In the data rows, zero lies at 4.5, halfway between 4 and 5.
Some points, each followed by its number:
[6 5 5 7 8 6 4 4 5 1 6 6 5 8 6 5] 0
[7 3 5 4 5 4 5 4 5 7 3 5 5 5 5 5] 1
[4 2 7 5 5 4 4 2 6 3 5 6 8 6 6 5] 2
[4 4 6 3 3 3 6 2 4 4 7 6 4 7 6 6] 3
[6 5 5 7 8 5 5 4 5 2 5 6 5 8 7 5] 4
[6 2 5 0 2 9 3 8 1 9 3 5 3 5 3 6] 5
[4 5 4 5 8 4 3 4 4 4 3 7 5 1 3 2] 6
[3 4 6 4 4 4 5 3 6 3 5 4 8 6 6 5] 7
[5 4 6 8 5 2 5 2 6 0 9 6 6 7 7 2] 8
[3 3 6 4 5 3 5 2 5 2 5 5 8 6 5 3] 9
[4 6 4 6 8 6 3 4 4 2 3 1 3 4 4 5] 10
[2 5 4 6 6 6 5 4 2 2 4 4 2 6 3 3] 11
Which five points above are nearest to each new point? Their numbers follow each, nearest first.
[5 6 3 5 8 4 5 3 4 4 2 6 4 1 3 2] 6 10 11 1 9
[6 4 4 2 5 3 6 3 4 6 1 4 4 5 4 5] 1 3 7 9 6
[6 2 4 0 2 9 2 8 3 9 2 4 3 5 3 6] 5 1 11 3 10
[4 5 3 4 6 5 3 5 4 4 2 5 5 2 2 3] 6 10 11 1 9
[5 2 4 0 1 9 3 9 2 9 3 4 3 5 4 7] 5 1 3 11 7
[7 2 5 6 8 0 7 3 1 6 4 8 6 7 5 5] 1 4 3 2 9
[6 3 6 4 3 5 3 5 5 6 5 5 4 2 4 2] 1 6 7 2 9
[5 5 3 3 6 5 4 5 3 5 2 7 4 1 3 2] 6 1 11 10 9
[4 1 9 3 6 5 7 2 1 2 5 4 6 7 5 3] 9 2 7 3 11
[3 4 5 1 4 3 4 2 2 3 8 9 4 4 9 3] 3 9 2 7 8
[6 5 3 6 5 5 5 5 4 7 3 3 3 3 3 5] 1 10 6 11 7
[5 6 4 7 3 2 6 7 3 7 7 1 4 3 2 6] 1 10 11 3 7
[5 5 2 4 7 5 3 4 4 5 2 6 4 1 3 2] 6 1 10 11 9
[3 4 3 4 5 2 6 6 5 7 5 3 5 1 6 5] 1 7 6 3 9
